Here is a table of points, one per row:
{  2, -26,  37,   8, -17, -79, -66,  -2,   8, -69,   7, -26,  31,  13,  42,
 -29, -42, -26, -33, -37,  18,  10,   7,   9, -12,  18,   2, -74, -22,  -3,
  17, -19}
{ 31,  15, -40, -39, -30, -34,  16,  19,  -3, -18,   5,  27, -52, -29,  63,
  -1,  -2, -49, -14,  40, -67,  41,  42, -15, -25, -36,  -3,   4, -58,   0,
   5, -15}
{  8,  -3, -35,  26,  19,  48,  11, -21, -52, -18,  11, -61, -29,  21,  -5,
  15, -51,  33,  26, -21,  50,  14,  43,  81,   5,  60, -19,  -2, -34, -38,
  18,  35}
{  7,  14,   7, -13,   8,  39,   2,  33,  53, -72, -17,   4,  -1,   4,   0,
  41, -26,  24, -50,  15,  -5, -29, -36, -25,  12,  27,   2,  58,  -1, -18,
 -38,  67}
{ -1,  -4,  25,  20, -18,  87,  -5,  16, -31, -28,  16, -40, -13,  14, -12,
   3,   4, -59, -16,  24,  20, -52, -27,  15,  -5,  37,   1,  35,  15, -11,
  60,  33}
{-19,  41,  -3,  36, -43,  81,  18,  65, -31,  -5,  17,  13,  16,   7,   3,
  -6, -16,   3, -25, -44,  -2,  13, -91,  40,  46,   7, -30,   5,  -5, -36,
 -11,  22}
{-28,  -9, -36,  -3,   7,   8,  18, -64,  15,  41,  13,  19,   0,  -3,  26,
  20,  27,  -5,  -3, 106,  52, -14,  -7,  58, -20,   2,  12,   0, -30, -10,
 -41, -35}
{-24, -32,  16,  50,  -7,  29, -43,  27, -20,  22, -60,   3, -50,   0, -32,
  51,  10,  -8, -33,   1,  -8,  74,  55, -51,  80,  24,  43,  -1,  -9, -32,
  -3, -16}
{  5,  34,  68,  -6, -20,  -3,   2, -27, -70,   4,   3,  23,  13,  25,  16,
  37,   1,  14, -11,  -1,  -7, -19, -17, -19, -57,  43,  -8,  18,   7,   3,
 -13,  37}
{-30,  35,  -5, -28,   5,  48,  -6, -22,  20, -23, -13,  -6, -34, -34,  -6,
  54,  42, -30,  40,  29,   2,  22,   7,  38, -34, -36,  -6, -10, -12, -36,
  25, -51}
{ 23, -57,  21, -13, -22,  15,  67,   2, -31,  36,  72,  -2, -20,   8,  16,
 -25,  36,  11, -28,  12,  26, -42,  81, -10,  18, -59, -17, -31, -25,  11,
 -45,  40}
{ 59,   6,  -6, -23, -22, -70,  14, -85, -31,  -8,  18,  29, -89,  10, -57,
 -43, -27,  -9,   4, -12, -23, -28, -49,  40,  44, -71, -50,  29,  28,   6,
   8, -47}
{ 15, -18, -13, -28,  47,  49,  -3, -34,  18,  -5,   8, -42,  18,  32,   3,
  14,  50,   0,  37, -40,  32,  29, -83, -44, -27, -26,  21,  33, -42,  12,
 -28,   4}
{ 40, -25, -14, -28,   2,  66, -50,  18,  76, 110, -29,  45,   6, -11,  28,
  -4, -12, -17,  38,  26, -35,  44,  45, -11, -26,  16, -75, -13,  -7,  55,
   2, -48}
{-25, -19, -35, -23, -10,   0,  22, -13, -17,  22, -58, -28,   4, -49,  65,
 -16, -20,  11,  39,  30, -34, -10, -49, -15,  22,   3,  14,  22, -12,  -8,
  25, -53}
{ -5, -31, -25,   0,  48,  -5, -56,  10, -32,  12,  32, -13,  27,  60,   9,
 -96, -29,   0,  18,  37,  -3,  53,  31,  29, -24, -81,  13,  52,  51, -89,
 -31,  63}
{-18, -68,  -7,  53,   5,   2,  -6,  20,   2,   0, -25,  -2, -28,  -5, -58,
 -47,  24,   2,  28, -15, -24,  -7,   8, -46, -34, -16, -41, -31, -18,   8,
  18,  48}
{-24,  37,  -3,  17,  15,  -4,  28, -24,  -3, -52, -36,  39, -30, -17,  45,
 -42,  73, -27,  53,   7, -25, -10,  -9,  17,  71, -36,  37,   6,  20,  57,
  34,   7}
{ -9, -45,  38,  26,  25, -40, -29,  64, -21, -14, -11,  29, -18, -54, -13,
  23, -42,   4,   0, -22,  26, -25,  -9,  27, -21, -35,  38,  -7,  -7,  21,
 -10,   8}
{ 57,  -1, -11,  19, -31, -47,  -9, -42,  13,  -9,   5,  17,  61, -34,  -2,
   9, -17, -27, -29,  -5,   7, -17,  19, -37,  11,  19,  -1, -66,  34, -53,
  -9,  37}
{ -9,   3, -57, -26,  14, -33, -35, -22,   3,  40,  13,  34,  -3,   4,  -9,
  30, -20, -53,  52,  24,  47,   6,  67, -58,  70, -41, -33,  14, -29,  31,
  17,  -4}
{-26,  -3,   8, -33,  57,   8,  -3, -19, -27,  25,  44,  53,  22, -18, -28,
  11,  -8, -31,   4, -24,  24,  43, -72, -67,  24,  72, -21,  23, -46,  -7,
   0, -27}
{-52,  51,   9,  -6,  19,  43,  -2, -11,  10,  20, -45,  22,  19,   0,  21,
 -17,  -6,  16, -55,  -3,  40, -13,  15, -31, -11, -10, -22,   6, -23,  -7,
  25, -69}
{ 47,  23, -15, -11,  99, -23, -11, -38,  39,  33,  14,   8, -40, -45,  18,
  10,  30,  66, -14, -24,  11,  -5,  -3, -21, -44,   2,  30, -15,  28, -12,
  39, -32}
{-19, -24,  33, -57,   0,  36,  22,   9, -36, -23,   5,  32,  47, -17, -29,
   5,  21,  17, -31, -38, -53, -49,  21,  23,  34,  68,   8,  12,  10, -24,
   0, -10}
{ 23,  27,  33,  21,  12, -68, -32,  48,   4, -13,  28,  -5, -21,  21,   1,
  22,  23,  59,  44,   3,  10, -22,  27, -45,  -6,  37,  -4, -20,  28,  -4,
  -3, -10}
{-29,  42, -15, -31, -55,  36,  -5, -45,  58,   5, -30,  22,   4, -12,  12,
  -5,  -6,  -7,  20, -44,   6,  47,   3, -11, -16,   3,  63,  25, -11,  62,
  -9,   0}
{ -7,   5, -22,  35, -27,   2, -63,  16, -35, -17,  15, -30,  43, -47,  -6,
   8,  30,  -3, -19,  34, -34, -25,  84,  -6,   9, -28, -25,  49,   2,  64,
 -47, -34}
{ -6,  44,  15, -46,   7,   7,  61,  -8, -10, -50,  20,  -5,   7,  -5, -40,
 -63,   2,   1, -29,  12,  45,  43, -59, -27,   9,  25,  26,   2,  40,  36,
 -26, -44}
{-55, -23, -22,  36, -14, -11,  -1,   5,  39, -10,  72, -10, -14,  20,  12,
 -14, -61,  16,  14,   6, -25,   5,  12, -12,  -1, -19, -12,  21,  57, -18,
  21,  32}
{  3,  28, -14, -56,   0,   7, -14,  15,  -6,  22,  -6,  -2, -31,  15, -50,
 -37, -70,   1,  32,  23,  -9, -22, -43, -31,  -4, -24,  21, -95,  17,  47,
  -4,  -2}
{-31, -13,  -7,  -1,  20, -33,  -9,  12,  23,  35,   5, -64,   6,  -1,  21,
  47,  28,  10, -59,   0, -18,  14, -30,  82,  14,  -9, -11, -26,  51,  27,
   8,  54}
{ 14,   4,  -7,  23, -73, -50,  23,  -7, -21,  11, -36,  12,   5, -11, -38,
  26,  31,  16,   2, -34,  12, -11,   9,  35, -75,  29, -14, -21,  48,  -5,
 -17,   3}
{ -7,  41,  20,  45,  20, -44,  86, -32, -42, -84,  -4,  -1,  -9,  57,  -4,
 -20,   2, -15,   3, -58, -72, -83,  21,  48,  11,  31,  20, -53,  -1,  -9,
 -80, -13}
{ 27, -29,  31,  31,  -1, -10,  72,  36,  10, -14, -24, -14,  58, -22,  17,
  30, -35,  21,  38,   2,  -3,  35,  -7,  11,  -1, -30,   1, -16,  29,  11,
  15,  13}
{ 34, -28, -20,  -1, -48, -23,  -3,  13,  50, -45,  21,  27,  79,  56, -13,
  39,  55,  65, -59,  -2,   2,   9,  -2,  16, -41,   9,  33,  17, -51,  12,
  59,  11}
{ 22, -45,   5,   0,  17,  -2, -17,  54,  49,  73, -30, -31,  -6,  46,   9,
  24, -23, -30,  -2, -31,  33,  -3,   2,  -3,   7,  48,  -2,  25,  25, -28,
  -3, -32}
{  7,  54,  43,  27,  -8, -35,   5,  32,  31,  67, -17, -77,  21,   1, -27,
 -55,  23,   7,  17,  24, -15, -17,  -4,  17,  -5, -25,  11,  25, -47, -18,
  22,  48}
Along one direction, these points spread out more than along any other. How many in every 100 of the points above lie lower along it than each point below? Answers are rounded to whole numbers. More than half of the points above lie lower than the first one.
{-19, -24,  33, -57,   0,  36,  22,   9, -36, -23,   5,  32,  47, -17, -29,
   5,  21,  17, -31, -38, -53, -49,  21,  23,  34,  68,   8,  12,  10, -24,
   0, -10} 95
{  3,  28, -14, -56,   0,   7, -14,  15,  -6,  22,  -6,  -2, -31,  15, -50,
 -37, -70,   1,  32,  23,  -9, -22, -43, -31,  -4, -24,  21, -95,  17,  47,
  -4,  -2} 37
{ -9, -45,  38,  26,  25, -40, -29,  64, -21, -14, -11,  29, -18, -54, -13,
  23, -42,   4,   0, -22,  26, -25,  -9,  27, -21, -35,  38,  -7,  -7,  21,
 -10,   8} 61
{-31, -13,  -7,  -1,  20, -33,  -9,  12,  23,  35,   5, -64,   6,  -1,  21,
  47,  28,  10, -59,   0, -18,  14, -30,  82,  14,  -9, -11, -26,  51,  27,
   8,  54} 68
{  7,  14,   7, -13,   8,  39,   2,  33,  53, -72, -17,   4,  -1,   4,   0,
  41, -26,  24, -50,  15,  -5, -29, -36, -25,  12,  27,   2,  58,  -1, -18,
 -38,  67} 79
{ 40, -25, -14, -28,   2,  66, -50,  18,  76, 110, -29,  45,   6, -11,  28,
  -4, -12, -17,  38,  26, -35,  44,  45, -11, -26,  16, -75, -13,  -7,  55,
   2, -48} 0
{ -1,  -4,  25,  20, -18,  87,  -5,  16, -31, -28,  16, -40, -13,  14, -12,
   3,   4, -59, -16,  24,  20, -52, -27,  15,  -5,  37,   1,  35,  15, -11,
  60,  33} 76
{-24,  37,  -3,  17,  15,  -4,  28, -24,  -3, -52, -36,  39, -30, -17,  45,
 -42,  73, -27,  53,   7, -25, -10,  -9,  17,  71, -36,  37,   6,  20,  57,
  34,   7} 39
{-18, -68,  -7,  53,   5,   2,  -6,  20,   2,   0, -25,  -2, -28,  -5, -58,
 -47,  24,   2,  28, -15, -24,  -7,   8, -46, -34, -16, -41, -31, -18,   8,
  18,  48} 42
{ 27, -29,  31,  31,  -1, -10,  72,  36,  10, -14, -24, -14,  58, -22,  17,
  30, -35,  21,  38,   2,  -3,  35,  -7,  11,  -1, -30,   1, -16,  29,  11,
  15,  13} 63
